One turn sends every row of this set to another row. A few are shown first. Where does it send the rows asked after them?
K_280: [  9   1   4 -13  -9 -13  -8  -5   5 -14  -8  37   4]
K_513: [ 12 -11  10  -5  -8  -2 -11  -6   4 -17  -7  33   2]
K_903: [ 16 -10  15 -15   5  -8  -2  -1  24  -1 -11  25 -11]
K_325: [ -1  -3   7   8  -1  -9   3   4  13 -28  -7  33   5]
K_272: [ -7   1  13 -12  -2  -8 -16   6  10  -1   9  16 -19]
K_410: [  2  -5   8  16  11  -8   3   1  13 -21 -11  33  -1]
K_53: [  1  -4  20  -6  15 -20  11   4   4 -13  -5  10 -11]
K_46: [ 10 -13  14 -16  16 -13 -12   3  26 -14  -5  27 -15]
K_858: [  0  -7  17   2  20 -11   8   7   6 -10  -4   7 -12]
K_711: [ -4   3  16 -10   3 -11 -17   9  15  -2  11  16 -17]
K_497: [ 16 -15  17 -14  13 -12  -3   2  24  -6  -4  25 -12]
K_271: [ 19 -13  10 -14   9 -12  -7   7  25  -7  -4  26 -14]
K_110: [  9  -2  12 -10 -11  -4 -16  -5   7 -14 -14  32  -3]
K_155: [-13   3  -3   1   0 -22  -3   3   6  -6  -4  37  -2]
K_47: [ -3  -8  16  -1  21 -17   5   4   3 -16   5  11  -2]
K_413: [ -2   6   4   0   0 -22 -10   5  -4   1 -13  23   2]
K_807: [ 13 -15  17 -14  14  -5 -12   1  23 -10  -6  20 -11]
K_808: [ -9   1  -3 -12   3 -21 -14   0  11   4  -6  28   0]
K_40: [  5  -4  18   0  16 -22   9   7   8 -13   0   8   0]
K_501: [ -8  -3   2  -2   0 -20 -14  -6  -2   2  -3  31   0]
K_297: [ -5  -5   3  14   2 -12   0   0  14 -18 -12  36   0]
K_229: [-11   2   6 -11   4 -11 -18  12  12  -4   6  14 -14]
K_786: [  5   0  13  -2  17 -16  13   1   3 -19   5  13  -7]
K_519: [  6  -2   6  -4 -10  -5 -13  -3   5 -22  -9  34   3]
K_352: [ -4  -9   2  19   5 -11   0  -1   9 -18  -5  28  -3]
K_87: [ -1   7  14  -9  11  -9 -18   4   9   3   8  14 -15]
K_951: [  1  -9   2  12  11 -14  -4  12  12 -16 -17  30   0]
K_569: [ -6   2  -1  -3   2 -20  -7  -3  -4  -4  -7  36   3]
K_794: [ 10 -15  15 -19   8  -9  -1   0  23  -8  -6  32 -14]
K_221: [ 13   2  13  -1  -4  -2 -19   6  10 -13 -11  33   5]
K_534: [ 18 -13  16 -10  12  -9  -2  -5  25  -7  -3  27 -12]
K_751: [-12   3  -1  -1   7 -22 -13   0  -4  -4  -6  28  -2]
K_675: [ -6   4  17  -9   3  -9 -15  15  10   0  11  19 -10]
K_123: [ 14  -6  12 -14  -4   0   0  -1   8 -16 -13  27   5]
K_935: [-11   6  14 -11   3 -13 -17   4  16  -8  12  18 -13]
K_460: [  5  -1  15   1  23 -10   8   7   5 -16   4  14   2]
K_690: [ -5   3   0  14   9  -6   4   9  14 -19   0  23  -1]
K_230: [  3  -5  18  -3  18 -17   8   8   3 -14   5   8  -6]
K_102: [ -2  12  20  -8   7  -8 -14   7  10  -5  12  20 -16]

K_352 turns into K_513
K_123 turns into K_808
K_102 turns into K_53
Now these:
K_858 turns into K_807
K_460 turns into K_903
K_519 turns into K_569
K_272 turns into K_47
K_280 turns into K_155
K_935 turns into K_786
K_413 turns into K_951
K_230 turns into K_497
K_40 turns into K_271
K_751 turns into K_410

